In the data rows, 128 means zero.
Some points, one per row:
[112 141 115 138 134 103 112 109 122 130 147 125 141 152 146 147]
[131 143 118 115 135 123 111 121 121 134 122 128 128 130 148 123]
[110  85 151 138 110 101 161 109 186 151 148 108 146 155  84 150]
[130 163 120 146 139 137  89 122  78 103 137 140 137 133 168 130]
[ 90 103 155 175 120  95 154 108 141 127 164 125 163 177 103 161]
[162  98 146  97 115 150 151 139 162 147  92 115  87  90  93 104]
[140 113 134 102 116 141 136 134 145 141 113 117 112 113 117 110]
[127 165 100 118 139 124  89 122 103 122 129 133 124 125 170 127]
[161  77 168 103 116 180 173 144 160 135  89 119  92  90  79  99]
[ 97 147 113 144 136  91 109 111 115 129 157 120 157 159 152 147]
[134  70 167 150 109 133 186 141 176 135 127 124 126 109  54 118]
[160 151 109 113 134 168 114 157 102 118  96 147 101 104 143 101]
[126 190  80 115 142 122  67 122  76 109 129 135 121 128 196 128]
[122 203  77 116 156 120  58 124  68 109 131 140 126 134 199 126]
[120 173  92 126 142 107  84 116  94 127 139 135 139 134 171 138]
[112  79 164 134 114  98 172 111 186 153 150 105 142 151  80 146]
[159  83 174 101 115 179 170 143 165 138  89 123  90  92  80  97]
[138  82 156 103 112 139 163 129 180 144 115 110 111 111  81 118]
[145  83 157 106 108 144 164 132 179 151 109 104 106 100  83 113]
[119 129 126 129 122 111 130 118 138 138 137 122 135 141 130 137]
[143  87 153  95 109 136 168 136 176 149 114 110 105 106  86 110]
[162 143 117  87 133 158 105 141 118 133  97 127  89  91 149 102]
[114 142 121 135 132 102 114 118 127 131 154 127 144 150 140 142]
[112 148 111 135 135 100 102 117 118 125 144 135 145 144 152 154]
[152 146 129 112 137 171 107 146  96 112  98 138  93  96 161  97]
[ 91  90 175 173 117  96 166 105 152 135 172 119 176 179  86 161]
[100 156 109 142 136  93  96 114 106 125 158 130 155 158 160 152]
[143 141 122 106 131 135 115 135 120 129 110 120 107 116 150 120]
[ 89  92 153 158 115  84 155 109 167 145 171 111 165 171  89 157]
[141 172 110 126 142 151  78 132  73 105 114 148 118 118 179 115]
[155 173  98  92 141 155  83 139  94 119  98 131  90  96 181 106]
[154  79 160  84 112 156 168 141 178 152  89 108  91  85  85 102]
[106 105 135 142 120 104 141 115 158 146 156 117 149 149 105 148]
[105  82 159 140 107 100 162 108 182 151 145 111 147 154  76 147]
[164  90 156 111 108 160 183 154 162 139  86 128 103  91  84 110]
[126 169  97 140 138 132 111 140  83 108 130 149 136 125 163 129]
[ 93  85 169 164 116 100 162 110 147 133 165 124 164 169  88 153]
[118 188  87 137 144 113  75 113  81 113 144 141 141 137 184 143]
[148 165 100  98 141 148  89 133 107 123 105 134 102 103 165 116]
[121 183 103 138 148 133  79 125  53 102 127 152 136 137 188 137]
[158 107 140  87 118 156 149 134 158 143 101 118  99  96 109 107]
[ 89 126 125 157 130  88 123 102 134 140 166 124 163 171 134 161]
[146 163  98  98 140 139  96 133 101 124 109 130 102 115 167 111]
[115 161 100 159 146 111 124 132  93 113 142 142 156 144 156 144]
[120 195  83 127 146 111  73 119  78 114 134 142 133 133 198 132]
30 more points follow, each with its number after it:
[162 100 139  77 117 168 142 144 156 140  90 114  90  84 106  94] 0
[ 99 128 128 139 126  93 127 111 140 135 154 116 145 149 130 153] 1
[157  81 162 115 109 156 194 153 174 142  94 122 105  92  70 104] 2
[102  86 162 164 117 102 158 115 152 127 165 123 162 165  88 152] 3
[119 132 119 156 134 123 134 138 118 118 138 138 141 131 119 131] 4
[117  71 153 154 109 128 183 133 172 135 145 120 138 123  63 130] 5
[144 174 110 125 139 153  90 133  72 104 109 145 119 119 179 122] 6
[111 103 147 130 118 114 148 114 164 143 142 117 142 148 100 143] 7
[135 129 124 141 129 135 149 143 121 123 119 133 130 122 122 129] 8
[115 146 122 124 130 118 108 121 123 130 141 131 131 139 142 130] 9
[113 138 133 156 132 116 114 117 100 113 148 139 151 155 148 145] 10
[146 103 146 104 122 140 142 130 158 142 113 120 112 116 107 114] 11
[132 161 108 144 137 138 104 138  94 114 127 150 129 126 148 121] 12
[ 94  90 154 149 113  84 156 105 172 145 170 113 163 175  94 158] 13
[ 98  94 157 169 114 108 164 118 157 137 159 129 162 163  85 152] 14
[ 98 115 147 163 128 108 134 114 128 120 159 132 157 162 113 148] 15
[121 157 118 139 139 133  92 122  83 106 126 140 137 140 160 134] 16
[154 159  99  97 140 143  91 134 103 124 108 135 105 105 166 112] 17
[ 95  98 149 153 116  81 150 106 162 145 167 118 158 171 103 164] 18
[168 122 120  82 124 165 126 137 136 135  95 124  88  83 132 102] 19
[158  93 157  89 117 153 160 141 176 148  92 110  93  99  90 100] 20
[142  74 170 102 112 131 177 130 192 155 109  98 110 106  75 120] 21
[162  86 167  95 117 173 165 145 162 127  84 120  87  85  93  93] 22
[126 194  90 122 150 115  67 121  79 111 134 143 130 141 187 133] 23
[131 140 115 144 132 136 124 139 110 124 131 144 132 133 132 130] 24
[ 95  94 149 150 117  84 150 106 164 146 163 113 164 165  97 157] 25
[115  92 147 158 119 124 167 140 159 128 144 131 140 127  76 130] 26
[149 170 110 115 140 153  90 140  75 101 107 151 112 105 179 112] 27
[107 164  80 152 151 101 101 129  86 100 139 132 151 147 166 133] 28
[117 138 123 130 131 104 111 115 123 131 146 127 141 144 141 142] 29
Which of these numbered points is nearest to each point below, looking only along the 2 directions in which the first points spread most? Its number follows each.
[162 132 139 105 128 169 124 150 115 118  89 129  98  95 136  98] > 19
[146 180  92 102 145 151  80 132  81 123 101 141 101 109 181 110] > 27
[124 117 134 118 119 123 131 121 150 130 132 112 130 133 111 135] > 8
[145  82 152  94 108 149 162 136 182 149 101 112 102  99  81 109] > 2
[153 165  99 126 138 150 117 157  94 111 104 152 117  97 162 112] > 17
[116 157  98 126 140 112  94 112 109 124 134 132 137 138 163 141] > 16
[ 99 180  91 144 144  95  80 109  82 119 158 137 152 164 188 148] > 28
[121 190  85 123 144 117  73 120  78 118 135 142 130 136 193 136] > 23
[130 188  80 141 145 137  75 137  63  98 128 160 132 135 182 130] > 23
[104  86 159 144 117  95 161 107 183 153 151 105 152 158  81 148] > 14
[160 124 109 103 141 162 133 147 128 120  92 117  96  83 126  89] > 19
[108 178  89 138 142 100  76 109  78 122 154 144 152 155 193 149] > 28
[133 166  94 139 140 147  99 146  89 104 118 151 121 111 155 120] > 6
[118 118 140 157 134 125 134 123 112 123 142 130 140 139 124 134] > 4
[135  76 161 136 111 144 188 148 182 139 120 123 121 100  59 113] > 21
[166 143 115  87 136 162 111 145 120 136  93 124  91  92 150  96] > 19
